In the rows, 128 means zero.
Rows swapped in pairs by one turn or mirror: which row each one swaps with
tuv: [110 115 120 104 111 152 145 120 127 153 116 130 128 123 165 156 132 122
 166 115 147 118]
Deka: [131 126 158 117 129 144 160 163 133 148 126 120 162 135 141 147 128 107
 141 126 111 111]
Folu: [128 121 136 140 120 133 153 155 163 134 116 128 166 148 125 147 158 122
 124 132 123 103]
ruv: [136 106 104 133 145 121 128 123 170 138 136 152 152  99 132 142 113 138
 159 135 120 102]
fiv: [120 102 111  98 101 143 145 132 114 127 120 133 132 118 144 147 119 115
 165 109 155 128]
gimi: [127 122 151 107 133 128 134 103  91 103 135 135 120 122 172 122 104  93
 127 125 124 119]
vud: [121 122 146 129 125 143 158 162 149 145 117 126 163 154 128 141 144 112
 127 127 117 102]
Buk: [122 125 129 107 132 131 146 133 124 152 129 144 122 161 153 101 147 132
 128  81 135 121]
pepi: [138 124 112 107 167 139 114 133 125 116  97 117 109 151 132 126  96 116
 155 128 106 138]
lebi: [143 118 103 108 163 135 124 130 151 140 124 134 146 123 121 153 115 136
 169 144 106 122]
kof: [154 126 142 116 137 112 136 143 138  82 122 123 129 123 117 144 114 113
 123 151 100 131]
gazo: [123 123 138 137 115 132 147 151 160 139 112 135 160 143 120 150 158 128
 117 136 130 103]
tiz: [122 116 162 117 137 145 152 160 118 131 131 112 159 141 136 134 107  95
 126 127 108 117]
Tibe: [145 158 145 115 157 120 127 125 142  99 116 140 106 152 132 143 140 118
 108 132  99 114]
pezik: [123 120 133 147 110 133 149 127 156 116 105 129 151 149 131 139 157 128
 105 116 158 124]
dogi: [110 107 127 121 121 133 134 129 124 155 119 148 136 147 151 102 135 127
 130  80 147 117]
nos: [135  90 130 117 129 115 128 115 114 129 122 133 143 138 147  85 117 128
 117  87 146 127]
nom: [129 126 141 172 171 138 124 106 139 128  99 107 148 140 135 132 121 124
 108 136 122 128]
Mera: [119 126 127 121 127 117 129  94 121 131 147 168 115 102 152 141 117 119
 145 119 155 110]
taze: [134 123 142 107 138 117 127  92 109 104 151 143 106 109 168 131 109 107
 136 126 134 126]
rifo: [112 130 129 130 136 163 150 114 142 169 102 118 131 135 163 153 145 127
 150 125 140 114]
vaz: [123 121 124 141 119 133 140 116 132  99  96 125 127 149 129 125 143 131
 112 107 171 141]
tev: [119 128 133 142 150 154 144 106 142 161 104 108 137 137 165 163 143 124
 140 131 143 118]
kime: [130 119 142 139 122 142 154 153 164 143 115 128 162 143 126 148 156 127
 118 127 130 107]
namu: [152 131 137 118 141 113 131 139 142  77 122 129 129 124 123 148 116 106
 126 152 100 125]
zofe: [140 130 119 105 165 141 121 118 119 110  98 114 100 145 144 119  99 106
 140 128 110 145]
sudu: [139  90 130 142 145 117 115 108 116 108 123 132 133 134 138  84 109 119
 109 122 130 136]
sotep: [130 124 127 132 125 124 125  96 114  92 101 125 105 143 147 125 139 117
 109 107 160 139]
Vovap: [129 137 139 159 159 148 128 107 153 143  94 111 146 149 136 147 143 132
 121 143 124 116]
Dus: [132 112 115 130 131 120 135 105 152 149 145 160 145  87 149 146 125 133
 147 129 147 107]
Mikez: [129 124 154 106 140 129 129 108  95 112 133 134 111 117 164 121  92  92
 134 114 123 118]
Gomes: [132  91 117 132 135 118 125 111 116 122 127 139 129 147 140  87 115 120
 116  91 138 133]
dokef: [141 111 103 117 155 128 126 130 165 140 123 136 142 116 131 162 113 131
 173 140 106 118]
Rozas: [141  97 118 143 145 113 121 111 123 114 123 134 141 141 126  82 101 121
 110 112 129 123]
Mup: [150 150 148 111 154 113 133 133 142  88 121 132 113 129 135 151 128 110
 122 145  95 121]
Rugir: [144 123 115 108 162 137 128 135 142 129 111 120 137 129 119 150  97 119
 167 143  97 137]
todoz: [129 129 129 119 143 131 122 105 111  99 101 118  99 155 151 115 114 107
 121 112 132 151]
gam: [127 114 124 123 123 127 125  96 124 135 148 161 126  90 166 138 124 118
 148 121 149 109]
gofi: [118 101 115 128 126 125 136 106 143 151 136 166 135  95 142 145 136 135
 149 123 136 109]
busab: [151 128 140 113 146 120 127 143 143  79 119 132 123 126 116 150 109 110
 125 149 101 121]
begeb: [127 106 115  93 112 141 144 122 122  98 117 133 135 111 134 157 111 119
 160 131 156 131]
Mir: [140 161 143 108 150 122 127 131 157 116 129 141 109 141 142 150 159 139
 119 122 114 109]
zagev: [131 121 136 167 175 130 125 110 132 125 115 114 145 145 130 125 115 117
 100 147 127 129]
Kito: [122 125 132 109 131 136 139 123 138 158 129 150 119 149 158 116 154 132
 131  87 144 116]
rir: [115 129 125 112 124 126 144 128 130 154 121 157 117 142 156 115 154 134
 139  85 137 118]
gugi: [142 101 124 164 161 119 122 108 150 113 126 125 155 140 130 104 108 118
 105 137 127 125]
Toruz: [124 137 154 104 139 132 133 103  99 113 135 140 116 105 169 135 105  98
 132 120 124 111]
Bigaf: [131 114 131 173 165 136 118 110 146 123 104 111 150 154 139 127 119 117
 111 142 122 125]
bemi: [143 116 123 100 117 123 135 139 134  75 122 136 127 113 124 148 101 110
 150 139 123 130]
dom: [138 114 104 107 157 130 127 134 155 146 123 136 148 110 125 148 119 144
 164 139 110 106]

Swapped with Mup: vud
Swapped with dom: zagev
Swapped with sotep: fiv
Swapped with pezik: bemi
Swapped with gugi: ruv
Swapped with taze: dogi

